Each row has a name. Each question is about the rows just above it.

Columns, left to right: N Q U R C F L
[126 105 224 120 114 101  98] : Penum
[172 112 125  74 176 188 128] : Gosif
[102 138 134 137 117 130 108] : ripek
[113 132  99 135  91 105 104] : gul
[141 126 146  95 106 129 124] : Nop
[102 138 134 137  97  69 137] : vukim
[172 112 125  74 176 188 125] : keguv
[101 132  99 135  91 105 104] : nema
Which column holds [137 135] top down? : R
Which column holds this, read top down? [ 99 146] : U
Which column holds [176 117] top down? : C
Which column holds [102 113 141 102 172 101] top down? : N

Columns, left to right: J B E S H
[210 154 108 100 144] = fila
[224 155 101  42 141] = keguv
[161 143 216  65  48] = Gosif
[224 143 175 210 193] = Nop
[ 91 172 187 226 116] = nema
[210 154 108 100 193] = gul
[173 161 208 115 208] = tus
[169  40 164 198  58] = vukim
[ 75 157  58 187  69] = Mos
[112  18 119  63 185] = Penum
Which column holds [100  42  65 210 226] top down? : S
[143 172] is in which column, read top down? : B
[161 224  91] is in which column, read top down? : J
Which column holds [226 100 115 198 187  63] top down? : S

Columns, left to right: Z X G K T V
[181 211 150 156  32 110] -> gul
[203 179 173 158  36 144] -> fila
[181 151 150 156  32 110] -> vukim
[203 181] is in which column, read top down? : Z
[156 158] is in which column, read top down? : K

Columns, left to right: bot vufes maso Dasa zub lefek Fir Zanem mugo
[122 104 174 164 180 139 198  52 163] = Mos
[110 202 148 161 186 123  75 181 168] = Penum
[103 197 141 156 174 127  79 176 153] = nema
[129 195 201 125 208 138  72 160 173] = keguv
[134 197 202 129 135 148  32 183 139] = tus
[133 199 196 133 139 146  30 190 142] = gul
[136 148 201 129 130 176  91 170 143] = pebad
[135 173 225 127 194 149 105 111 167] = ripek
[129 112 175 156 187 133 189  60 167] = vukim
[122 110 103 129 134] is in which column, read top down? : bot
Which column holds [173 139] top down? : mugo
[186 174 208 135 139] is in which column, read top down? : zub
[180 186 174 208 135 139 130 194] is in which column, read top down? : zub

Columns, left to right: M Y W P A D
[153 125  95  45  72 203] = ripek
[124 153 178 183 108  84] = Mos
[ 99 120  57  90 104 155] = keguv
[125 195 197 160 100 132] = Penum
[ 99 120  57  90 104 132] = tus
[ 67 151  77 164  91 123] = fila
[186 195 197 160 100 132] = Nop
[120 195 120] is in which column, read top down? : Y
Which column holds this, read top down? [160  90 164] : P
Which column holds [132 123] top down? : D
Which column holds this, read top down? [104 100] : A
[108 104] is in which column, read top down? : A
[125  99  67 186] is in which column, read top down? : M

Columns, left to right: zogas zolob Doz Sogu nuli kemez
[190 188 104  41 160 147]  Nop
[128 150 125  81  81 105]  Gosif
[ 95 233 153 171 144  85]  nema
[171 143 174  71 147 127]  keguv
Which column holds this, read top down? [104 125 153] : Doz
Which column holds this, read top down? [144 147] : nuli
Which column holds this, read top down? [190 128] : zogas
Which column holds [160  81] top down? : nuli

Columns, left to right: Salo vutis taz Ladi duv Seb zufu Tid pebit pum
[171  95 187 126 130 153 151 123  78 147] = ripek
[111 102  85 119 161 124 150 120 196 154] = pebad
[ 98  95 187 126 130 153 151 123  78 147] = Mos
[106 113 185  95 110 140 178 172  92 103] = nema
[217 122 150 161 179 117 124  71  95 132] = Gosif
[111 154 174  95 135 108 161 138 101 101] = tus
[191 123 147 133 131 119 113 123  98 173] = Nop
[ 88  80 159 110 108 172 164 159 114 111] = fila
[111 133 173  97 136 113 181 160 107  93] = vukim
[130 110 179 135 131 108] is in which column, read top down? : duv
[153 124 153 140] is in which column, read top down? : Seb
Which column holds this, read top down? [171 111  98 106 217 111 191  88] : Salo

Columns, left to right: kegul vot lufa zalov Radug dute
[116 121 121 110 120 121] = fila
[136 122 141 188 141 105] = Nop
[157 122  67 218 229  93] = tus
[128 127 253 178 132  78] = Mos
[121 122] is in which column, read top down? : vot
Which column holds this, read top down? [122 127] : vot
Which column holds [122 122 127] top down? : vot
Which column holds this, read top down? [141 229 132] : Radug
[188 218 178] is in which column, read top down? : zalov
Which column holds this, read top down? [141 229] : Radug

Columns, left to right: nule pul Zot rin Deri Natab tum ter kipi
[ 96 118 101  78 173 144 122 122  60]  pebad
[127 118 144 104 155 136 125 153 127]  gul
[105 126 110 154 242  98 135 138 107]  Nop
[129 151 138 113 177 100 125 144 127]  fila
[142 144 136 108 169 141 112 130 216]  ripek
[142 144 136 108 169 141 118 122 116]  keguv
[117 133 133 101 134 154 117 119 121]  Mos
[127 216 116] is in which column, read top down? : kipi
Which column holds this, read top down? [216 116] : kipi
Which column holds this, read top down? [138 136 136 133] : Zot
[154 113 108 108 101] is in which column, read top down? : rin
Which column holds this, read top down? [136  98 100 141 141] : Natab

Columns, left to right: vena tekof Dovin gapot kad ril keve keki
[109 133 118  82  96 167 102 155] = tus
[121 146 126 109  85 190  81 155] = Mos
[166 145 153 213 130 140 110 107] = Gosif
[113 137 120  89  94 173  96 155] = gul
[147 149 143 168 103 172  89 131] = fila
[105 108 112  80 148  90 163 130] = keguv
[166 145 140 213 130 140 110 107] = Penum
[132 152 134 130  81 201  70 153] = ripek
[168 141 154 220 139 127 120 100] = nema
[153 147 146 181 111 162  95 124] = vukim
Which column holds [109 213] top down? : gapot
Which column holds this, read top down? [149 108 145 152 141] : tekof
Which column holds this, read top down? [213 130 220] : gapot

